[[141 133]
 [134 133]
 [109 153]
 [101 139]
 [116 143]
 [106 138]
 [108 134]
 [147 120]
 [140 130]
 [138 112]
 [115 129]
 [135 122]]
->
[[147 120]
 [141 133]
 [140 130]
 [138 112]
 [135 122]
 [134 133]
 [116 143]
 [115 129]
 [109 153]
 [108 134]
 [106 138]
 [101 139]]

[[103 120 147 104 146 123]
 [153 153 143 154 115 118]
 [156 119 120 157 123 120]]
->
[[156 119 120 157 123 120]
 [153 153 143 154 115 118]
 [103 120 147 104 146 123]]

[[129 139 112 129 140 130 130 134 141]
 [132 151 113 114 124 145 105 138 127]
 [126 116 135 139 133 117 145 123 131]
 [130 137 116 142 126 128 150 130 112]
 [139 146 134 124 111 151 116 140 105]
 [125 115 135 139 133 115 147 121 130]
 [134 138 132 113 128 143 101 138 138]]
->
[[139 146 134 124 111 151 116 140 105]
 [134 138 132 113 128 143 101 138 138]
 [132 151 113 114 124 145 105 138 127]
 [130 137 116 142 126 128 150 130 112]
 [129 139 112 129 140 130 130 134 141]
 [126 116 135 139 133 117 145 123 131]
 [125 115 135 139 133 115 147 121 130]]

[[114 124 134 141 103 117 134 141 139 121 129 140 148 123 143]
 [122 120 118 113 140 118 121 110 110 132 136 153 124 132 129]
 [121 119 125 117 150 137 112 110 107 140 121 145 107 125 137]]
->
[[122 120 118 113 140 118 121 110 110 132 136 153 124 132 129]
 [121 119 125 117 150 137 112 110 107 140 121 145 107 125 137]
 [114 124 134 141 103 117 134 141 139 121 129 140 148 123 143]]

[[148 132 130 148 107 145 129 117 142 118 142 138]
 [128 134 117 112 136 128 117 132 111 138 139 129]
 [113 148 106 131 143 142 139 134 114 123 133 131]
 [147 117 139 134 117 134 136 134 145 115 140 147]]
->
[[148 132 130 148 107 145 129 117 142 118 142 138]
 [147 117 139 134 117 134 136 134 145 115 140 147]
 [128 134 117 112 136 128 117 132 111 138 139 129]
 [113 148 106 131 143 142 139 134 114 123 133 131]]

[[101 111 115 133 113 116 156 127 132 103 139]
 [135 122 144 123 139 117 131 128 127 134 142]
 [105 100 111 131 114 117 154 127 137 120 143]
 [102 104 111 133 108 118 157 127 136 112 133]
 [108 132 119 129 112 138 128 130 121 107 117]
 [128 106 122 136 123 118 147 122 130 131 143]]
->
[[135 122 144 123 139 117 131 128 127 134 142]
 [128 106 122 136 123 118 147 122 130 131 143]
 [108 132 119 129 112 138 128 130 121 107 117]
 [105 100 111 131 114 117 154 127 137 120 143]
 [102 104 111 133 108 118 157 127 136 112 133]
 [101 111 115 133 113 116 156 127 132 103 139]]

[[112 123 104 148 147 108]
 [ 98 132 155 115 151 132]
 [103 141 147 103 101 100]
 [117 153 148 117 112 119]
 [143 152 141 134 143 143]
 [100 113 110 112 143 149]
 [102 116 117 107 152 130]
 [144 143 137 102 146 115]
 [151 116 106 104 126 103]
 [129 155 100 107 103 137]]
->
[[151 116 106 104 126 103]
 [144 143 137 102 146 115]
 [143 152 141 134 143 143]
 [129 155 100 107 103 137]
 [117 153 148 117 112 119]
 [112 123 104 148 147 108]
 [103 141 147 103 101 100]
 [102 116 117 107 152 130]
 [100 113 110 112 143 149]
 [ 98 132 155 115 151 132]]

[[124 130 139 112 140 118 126 117]
 [133 138 116 118 133 108 139 116]
 [125 140 116 111 134  99 140 109]
 [135 136 106 134 122 117 136 124]]
->
[[135 136 106 134 122 117 136 124]
 [133 138 116 118 133 108 139 116]
 [125 140 116 111 134  99 140 109]
 [124 130 139 112 140 118 126 117]]
---
[[117 141 116 137 124 136 134 116 121 122 122 119]
 [141 120 134 128 117 128 131 135 137 120 137 138]
 [132 117 140 121 119 117 117 125 127 136 125 117]
 [128 133 131 143 116 132 126 109 122 130 122 113]
 [136 137 125 147 106 144 134 112 137 118 127 124]
 [122 123 130 116 137 117 124 137 122 137 128 125]
 [139 115 144 121 115 112 115 127 129 138 125 122]]
->
[[122 119 117 141 116 137 124 136 134 116 121 122]
 [137 138 141 120 134 128 117 128 131 135 137 120]
 [125 117 132 117 140 121 119 117 117 125 127 136]
 [122 113 128 133 131 143 116 132 126 109 122 130]
 [127 124 136 137 125 147 106 144 134 112 137 118]
 [128 125 122 123 130 116 137 117 124 137 122 137]
 [125 122 139 115 144 121 115 112 115 127 129 138]]

[[128 131 128 128 131 128 128 129 137 129]
 [128 129 129 128 129 130 128 130 129 128]
 [128 129 131 128 131 129 128 129 129 128]
 [128 130 129 128 129 128 129 128 133 128]
 [128 129 129 129 128 134 141 128 129 128]
 [133 141 129 128 128 128 128 128 149 131]
 [128 129 129 128 130 133 129 128 129 129]
 [128 129 129 128 130 129 128 130 129 129]]
->
[[137 129 128 131 128 128 131 128 128 129]
 [129 128 128 129 129 128 129 130 128 130]
 [129 128 128 129 131 128 131 129 128 129]
 [133 128 128 130 129 128 129 128 129 128]
 [129 128 128 129 129 129 128 134 141 128]
 [149 131 133 141 129 128 128 128 128 128]
 [129 129 128 129 129 128 130 133 129 128]
 [129 129 128 129 129 128 130 129 128 130]]

[[147 118 149 108 113 121 125 123]
 [134 135 135 142 141 130 132 147]
 [135 122 144 139 132 119 147 156]
 [138 120 148 136 124 112 146 156]
 [127 143 124 138 124 127 125 126]
 [143 131 149 134 116 109 130 147]]
->
[[125 123 147 118 149 108 113 121]
 [132 147 134 135 135 142 141 130]
 [147 156 135 122 144 139 132 119]
 [146 156 138 120 148 136 124 112]
 [125 126 127 143 124 138 124 127]
 [130 147 143 131 149 134 116 109]]

[[105 155 115 117 146]
 [111 147 108 124 130]
 [123 127 121 119 131]
 [119 134 123 124 128]
 [120 139 125 123 138]
 [120 144 120 131 136]
 [149 107 150 136 122]
 [138 126 135 136 128]
 [131 117 129 125 121]
 [119 150 128 127 147]
 [141 125 148 135 135]]
->
[[117 146 105 155 115]
 [124 130 111 147 108]
 [119 131 123 127 121]
 [124 128 119 134 123]
 [123 138 120 139 125]
 [131 136 120 144 120]
 [136 122 149 107 150]
 [136 128 138 126 135]
 [125 121 131 117 129]
 [127 147 119 150 128]
 [135 135 141 125 148]]

[[134 130 124 123 140 127 138 134 119 121]
 [129 118 129 122 130 130 116 147 147 151]]
->
[[119 121 134 130 124 123 140 127 138 134]
 [147 151 129 118 129 122 130 130 116 147]]

[[126 125 121 147]
 [131 129 118 136]
 [125 131 121 149]
 [142 109 109 139]
 [147 106 113 135]
 [154 102 104 144]
 [143 116 121 135]]
->
[[121 147 126 125]
 [118 136 131 129]
 [121 149 125 131]
 [109 139 142 109]
 [113 135 147 106]
 [104 144 154 102]
 [121 135 143 116]]

[[127 121 144 105 121 148 106 128 132 115 122 134  98 132]
 [129 134 132 130 124 134 133 122 128 132 127 127 132 125]
 [128 132 125 136 118 131 120 146 116 115 126 130 138 140]
 [129 126 132 120 135 124 138 116 136 143 130 126 121 118]
 [127 126 122 136 124 127 120 146 120 115 128 129 132 136]
 [128 128 128 130 127 127 129 128 128 126 128 128 126 129]]
->
[[ 98 132 127 121 144 105 121 148 106 128 132 115 122 134]
 [132 125 129 134 132 130 124 134 133 122 128 132 127 127]
 [138 140 128 132 125 136 118 131 120 146 116 115 126 130]
 [121 118 129 126 132 120 135 124 138 116 136 143 130 126]
 [132 136 127 126 122 136 124 127 120 146 120 115 128 129]
 [126 129 128 128 128 130 127 127 129 128 128 126 128 128]]

[[146 113 113 137 113 135 125 141 142 127 127]
 [121 109 126 126 128 114 124 130 122 133 111]
 [111 127 137 131 133 123 123 121 117 137 111]
 [139 102 104 109 130 108 120 153 129 132 109]
 [112 133 132 113 142 124 131 127 116 129 119]
 [146 134 103 119 136 132 121 153 124 128 140]]
->
[[127 127 146 113 113 137 113 135 125 141 142]
 [133 111 121 109 126 126 128 114 124 130 122]
 [137 111 111 127 137 131 133 123 123 121 117]
 [132 109 139 102 104 109 130 108 120 153 129]
 [129 119 112 133 132 113 142 124 131 127 116]
 [128 140 146 134 103 119 136 132 121 153 124]]
